In the rows, zero is written as 128.
One turn sends every row of this set to another row. A few are shown first. Where does it send the rows asked after them?
vegu: [112 134 127 157 115 144 132 111 180 146 116  97 126 129 133 122 107 105
 113 127 140 110 122 147 155 123  96 126  95 121  99 128 142 157  77 142
 129 102 126 143 118 107 156  96]
mubo: [136 130 127 119 147 123 114 156  94 109 123 112 113 120 135 121 144 188
 144 127 137  97 114 156 123 141 138 129 156 142 130 125 107 156 193 120
 144 161 126 115 119 119  82 119]
geki: [134 133 125 153 134 148 116 117 159 138 128 131 132 131 128 123  85 113
 144 123 103 144 128 135 144 127 143 169 110 114 132 120  87 123 149 125
  57  90 125 127 118 126 139  89]
Vil: [134 125 119  92 125 160 120 139  79 121 121 114 127 107 141 134 160 119
 139 134 127 129 131 145 129 126 119  77 125 148 126 122 158 127 106 111
 104 129 125 140  95 114 198 128]
Meli: [140 133 133 134 152 110 113 166  96 114 119 119 117 138 132 129 143 180
 144 130 143  95 119 162 116 141 138 128 151 136 132 130 110 155 185 128
 143 168 126 116 133 121  80 116]
Komo: [143 125 117 100 148 150 124 140  92 138 141 130 147 126 132 139 140 134
 123 117 126 150 105 152 121 128 134 145 117 138 117 130 133 109 163 124
 208 138 129  92 127 164  83 136]
lag: [144 134 115 161 136 145 116 115 161 138 121 131 140 132 133 126  85 110
 144 125 107 140 126 135 140 120 143 164 106 111 134 116  85 126 150 123
  62  94 129 127 125 129 139  87]
duruf: [154 115 136 144 124 115 133 108  86 113 115 112 113 124 142 135  73 120
 111 116 116 128 121  99 122 124 119 101 153 130 152 144 132 135 194 122
 195 113 118 138 121 122 112 122]
Gul: [133 135 127 159 137 140 117 121 160 137 128 134 134 139 128 126  85 112
 143 125 103 144 129 135 141 130 143 170 109 114 131 121  87 121 147 129
  56  92 124 128 122 128 140  87]
mumuz: [148 136 115 119 127 147 125 118 209  95 125 113 123 117 133 133 167 125
 155 130 116 138 145  78 148 118 135 107 113 120 115 111 124 103 117 108
 122 142 129 133 143 130 150 145]
Sez: [137 121 160 153 132 103 135 124  82 113 124 119 106 151 132 140  74 119
 111 120 112 133 130 102 118 140 115 110 155 129 147 157 151 127 183 139
 182 115 110 138 129 119 108 122]
vez: [145 130 125 124 147 119 113 158  95 111 118 113 117 122 136 126 143 183
 144 130 142  94 115 157 122 135 140 126 152 139 133 123 102 159 192 120
 148 164 129 115 126 122  83 115]
suz: [102 130 130 142 111 152 133 107 179 141 125  95 122 120 134 119 104 111
 113 126 133 114 122 144 160 128  99 132  97 127  95 131 143 155  81 141
 126  95 122 143 106 104 155 100]
vaba: [144 131 123 117 135 139 120 154  79 129 111 125 133 134 138 146 165 109
 139 139 138 124 132 152 118 123 114  74 117 137 129 126 165 126  93 123
 104 144 126 141 119 119 199 125]
Mib: [133 117 156 139 127 112 134 119  82 110 127 114 103 137 135 132  72 123
 110 116 107 135 129  99 122 142 119 113 157 135 144 155 146 128 189 133
 182 108 111 140 117 118 108 124]
Fosaf: [149 120 150 160 133  99 133 122  86 117 113 121 109 150 136 143  76 115
 110 121 119 129 128 103 114 128 116 103 150 124 152 151 146 131 183 138
 187 119 115 138 138 124 111 119]
vivu: [140 133 120 156 135 147 116 114 160 139 124 130 136 128 129 124  85 112
 144 123 104 142 127 133 143 123 142 165 110 114 134 118  83 123 152 122
  62  91 128 127 117 128 140  88]
Sisa: [148 125 110  99 127 157 120 139  81 122 113 115 132 107 146 137 160 114
 140 138 136 125 129 147 127 115 117  71 119 143 131 115 153 132 106 108
 110 137 128 139 103 117 199 127]
mosa: [144 134 119 167 137 139 117 120 163 141 121 134 138 137 130 129  86 108
 145 125 109 140 129 137 139 123 143 163 106 109 133 118  86 124 147 126
  62  96 128 127 130 131 139  86]
Fubu: [132 131 131 107 132 141 121 156  76 124 121 123 126 133 134 144 161 112
 141 136 131 129 135 149 120 133 115  82 121 143 126 132 169 122  95 127
  98 138 121 141 111 117 197 129]
nepo: [133 140 137 122 130 136 129 130 204  93 133 118 117 137 123 138 169 124
 154 128 112 142 151  77 143 131 135 116 117 122 110 125 136  95 108 122
 110 145 120 135 147 127 146 144]
lev: [ 99 133 136 146 114 147 134 110 179 143 125  98 122 128 132 119 107 111
 115 126 131 114 126 146 157 130  97 133  99 127  96 133 147 154  77 147
 123  97 123 143 112 105 154  99]
Zod: [140 137 125 165 137 139 117 121 158 140 125 136 137 142 127 128  85 110
 145 127 107 141 130 136 138 126 142 167 107 110 132 122  90 124 146 129
  58  95 125 128 127 131 139  88]
lole: [136 123 120  94 149 150 122 142  89 136 145 129 144 130 131 140 144 136
 124 118 125 153 107 154 122 133 136 149 120 141 114 134 138 105 162 127
 204 136 127  92 123 163  84 135]
tigu: [140 135 122 110 124 151 126 117 205  92 134 111 118 115 132 132 165 128
 154 128 111 141 145  75 148 125 135 113 118 124 112 116 128  99 119 111
 118 139 125 133 136 129 148 147]
Did: [108 130 125 145 109 153 133 103 181 141 121  94 124 116 138 119 106 111
 114 125 134 113 118 145 159 122  97 127  97 124  98 125 139 157  81 136
 128  96 126 143 108 105 157  99]
Zif: [113 132 122 153 112 148 133 108 182 142 117  95 127 122 136 121 106 107
 114 127 138 110 119 145 156 119  94 125  94 121 100 125 140 157  81 139
 131  99 126 144 115 107 157  98]
dumad: [132 138 132 113 127 146 126 125 204  92 135 115 115 125 125 134 165 129
 154 129 109 143 150  76 148 133 136 117 122 125 109 120 133  95 113 117
 113 138 121 135 137 128 147 149]
kovi: [140 127 126 107 153 140 122 148  88 141 143 134 145 142 127 144 142 132
 126 119 128 151 108 156 118 134 134 148 118 136 115 139 142 105 156 134
 203 141 124  93 134 164  83 134]
geson: [148 126 115 105 152 146 122 142  91 141 137 132 151 132 131 142 142 131
 124 118 132 148 105 155 119 124 134 142 116 136 120 129 133 109 161 124
 211 143 129  95 134 166  85 133]
kabin: [144 128 122 108 153 141 123 146  91 141 138 133 148 138 130 144 142 129
 125 120 131 149 106 157 115 129 133 144 114 135 116 133 138 105 159 131
 208 145 128  92 138 165  82 133]
Rifa: [107 134 133 154 116 141 133 113 180 145 120 100 124 133 132 123 107 109
 115 128 135 112 124 146 154 127  96 129  94 122  98 133 149 154  76 145
 126 101 122 143 117 107 154  97]
Rebun: [153 129 110 113 131 147 121 145  81 128 107 120 136 119 141 143 161 109
 140 139 141 121 128 149 120 114 115  70 116 138 131 116 157 129  99 114
 111 141 129 140 113 118 200 124]
geram: [135 127 125 100 151 144 123 146  87 140 148 132 143 136 126 141 141 135
 125 118 126 153 107 154 121 135 134 152 119 138 115 137 138 105 159 132
 202 139 125  94 128 163  82 135]
keku: [151 139 120 128 130 138 128 124 209  97 122 117 125 129 130 138 167 122
 154 131 120 135 145  78 141 118 133 106 111 114 116 113 128 101 111 113
 122 148 127 133 153 132 149 142]
dipi: [128 127 129  93 129 153 120 148  75 121 124 117 124 120 137 137 160 118
 139 135 125 132 135 144 127 135 118  85 123 148 124 130 167 122 101 120
  99 131 120 141  98 113 197 129]
Seru: [134 134 140 128 151 114 113 166  92 112 124 117 114 137 130 126 146 184
 144 129 139  98 121 157 119 148 138 133 155 140 127 133 113 154 186 133
 139 163 124 116 128 120  80 117]
pered: [132 130 136 119 147 118 113 162  93 108 126 114 109 130 130 123 144 187
 144 127 136  99 118 157 123 146 138 132 156 143 128 129 111 154 191 126
 139 161 124 116 121 120  79 119]
dega: [145 139 130 130 133 132 127 130 206  97 126 121 120 137 125 142 170 121
 155 131 117 140 149  79 139 124 133 111 113 117 113 119 133  99 108 121
 116 149 124 133 156 132 148 141]
notat: [142 115 146 136 125 119 133 110  83 111 124 109 106 124 141 130  70 124
 109 118 111 134 125  97 123 131 117 107 157 134 149 149 138 133 191 126
 187 107 115 138 114 119 110 124]
vis: [146 131 125 132 149 116 114 161  97 116 117 118 118 132 134 128 146 180
 144 131 146  91 114 159 117 136 137 125 150 136 133 124 106 159 189 125
 148 168 127 114 134 123  84 114]
navif: [158 118 139 158 131 107 133 114  86 119 109 118 113 136 141 141  74 115
 112 121 120 126 124 102 116 123 118  99 149 126 153 146 136 136 187 128
 195 118 117 138 135 122 112 119]

lole goes to geram
Rifa goes to vegu
And these:
vivu goes to geki
vaba goes to Rebun
dumad goes to nepo
notat goes to Mib
vez goes to mubo

